(in the rows, 128 means zero)
Each path below is one point turned by a fixed rotation once a step. After each direction that follows a path, write how fast that rotation turns it, in degrees a step (0 if it stays still).
Each turn is a multiple of 5 degrees from 10 to 175, or 0.
Each row of a path follows its step; steps can be skipped.

step 0: [128 141 128 128 124 131 130 123 133 131 122 123 118 131 127 129 133 131
 123 127 133 125 133 120 130 137 131 131 117 128 129 141]
step 1: [116 131 130 128 127 127 129 135 130 127 125 121 121 136 127 132 124 124
 116 122 136 133 130 128 126 134 131 134 123 134 116 128]
step 3: [116 134 134 122 128 135 131 125 128 133 129 123 118 129 126 132 131 133
 115 128 133 134 135 127 131 126 126 136 133 132 133 137]
step 4: [119 128 135 133 128 126 131 134 121 140 131 121 123 134 127 132 119 123
 125 123 130 133 120 127 122 130 137 130 135 136 130 133]
step 5: [123 131 132 127 128 123 129 124 127 139 125 126 115 131 129 127 129 135
 127 133 129 122 129 136 133 131 136 125 130 132 136 143]
step 6: [123 117 129 118 127 130 134 133 133 135 128 132 118 132 130 135 128 132
 122 124 133 131 133 129 122 130 132 126 135 141 126 136]
step 7: [127 122 133 133 116 122 135 138 131 139 122 126 128 130 130 129 130 129
 132 126 129 125 119 128 128 131 131 127 126 137 133 141]
step 10: [121 131 133 135 127 118 129 131 131 136 114 126 131 126 122 131 129 136
 123 126 133 118 127 131 137 135 124 130 123 134 131 132]
step 11: [123 128 136 128 134 132 132 128 131 135 127 126 129 127 122 137 132 137
 116 120 134 129 140 117 125 131 125 131 128 132 131 132]
step 12: [120 131 137 135 130 123 130 139 123 138 131 117 135 129 124 136 123 127
 122 128 136 123 125 125 125 123 134 129 123 133 130 131]
step 13: [126 134 133 128 135 122 133 118 124 136 127 127 123 130 126 137 129 134
 118 132 131 114 131 126 127 134 133 123 127 132 133 133]
step 14: [123 126 128 126 131 124 135 136 130 131 137 129 124 138 134 140 131 133
 122 129 137 127 137 125 120 123 134 129 125 137 128 133]
Directions:
[127 131 128 129 130 127 127 129 130 130 126 127 129 126 126 125 129 124
 126 125 126 129 131 128 127 129 125 130 125 128 127 127] -> 40
[125 125 129 126 127 130 127 129 127 131 127 127 126 127 128 124 128 127
 131 125 127 130 128 131 130 130 127 127 132 128 128 131] -> 20
[131 128 125 128 127 130 128 127 124 128 126 129 127 130 127 125 129 131
 125 127 128 126 132 128 126 126 126 128 129 126 129 131] -> 135
[129 132 125 127 129 129 129 130 128 131 125 126 130 125 131 126 126 130
 130 132 127 126 126 128 131 128 129 128 127 129 130 128] -> 140
[127 129 130 126 131 129 126 127 127 132 129 129 130 129 122 129 126 129
 130 131 127 129 129 130 125 125 130 127 129 129 129 128] -> 45

step 0: [134 133 135 126 122 130 123 126 141 130 134 128 131 127 132 121 124 121
 126 116 124 127 133 132 135 134 135 129 127 131 120 125]
step 2: [128 122 130 130 133 124 117 120 128 129 125 127 127 132 133 122 126 135
 135 131 138 125 122 121 130 127 120 129 123 139 130 121]
step 3: [143 129 130 120 114 130 129 127 129 127 132 131 125 134 125 124 121 134
 128 133 125 120 129 127 122 122 124 124 124 134 127 133]
step 5: [131 124 120 126 128 122 123 131 128 124 127 125 136 128 141 127 119 126
 126 120 129 130 131 134 129 124 128 136 120 119 129 118]
step 6: [122 127 126 115 124 127 121 125 128 123 131 134 123 123 135 128 127 133
 127 122 126 130 125 129 129 125 130 124 134 143 122 118]
step 7: [131 123 128 133 119 133 119 123 123 136 131 127 125 133 122 132 118 123
 125 128 133 133 127 118 129 129 128 120 124 132 119 128]
step 8: [131 127 125 131 126 125 128 125 138 136 130 135 130 132 133 125 122 137
 140 135 130 132 121 125 116 126 129 129 125 119 126 131]
step 9: [134 134 134 126 132 127 124 120 133 123 133 136 126 130 128 117 127 128
 130 122 126 121 133 134 132 122 134 131 114 125 126 125]
step 10: [129 130 117 121 130 127 131 126 117 129 134 129 127 132 124 132 124 127
 122 124 129 130 131 139 117 131 132 128 122 136 128 120]
step 11: [132 115 125 129 130 120 124 127 128 124 132 125 127 130 138 127 126 128
 131 127 137 132 127 123 129 142 123 127 127 135 120 124]
step 12: [135 126 135 117 114 127 126 130 131 120 124 130 130 126 129 127 118 126
 134 133 127 132 123 130 127 122 125 126 127 126 116 131]
step 13: [125 137 127 132 128 134 120 120 134 134 126 136 131 127 126 121 136 123
 123 131 132 132 126 129 118 124 131 127 123 130 115 125]
Directions:
[126 129 128 125 133 127 127 130 125 131 126 131 128 129 128 128 129 128
 125 125 126 127 126 129 129 127 126 129 126 128 129 124] -> 85
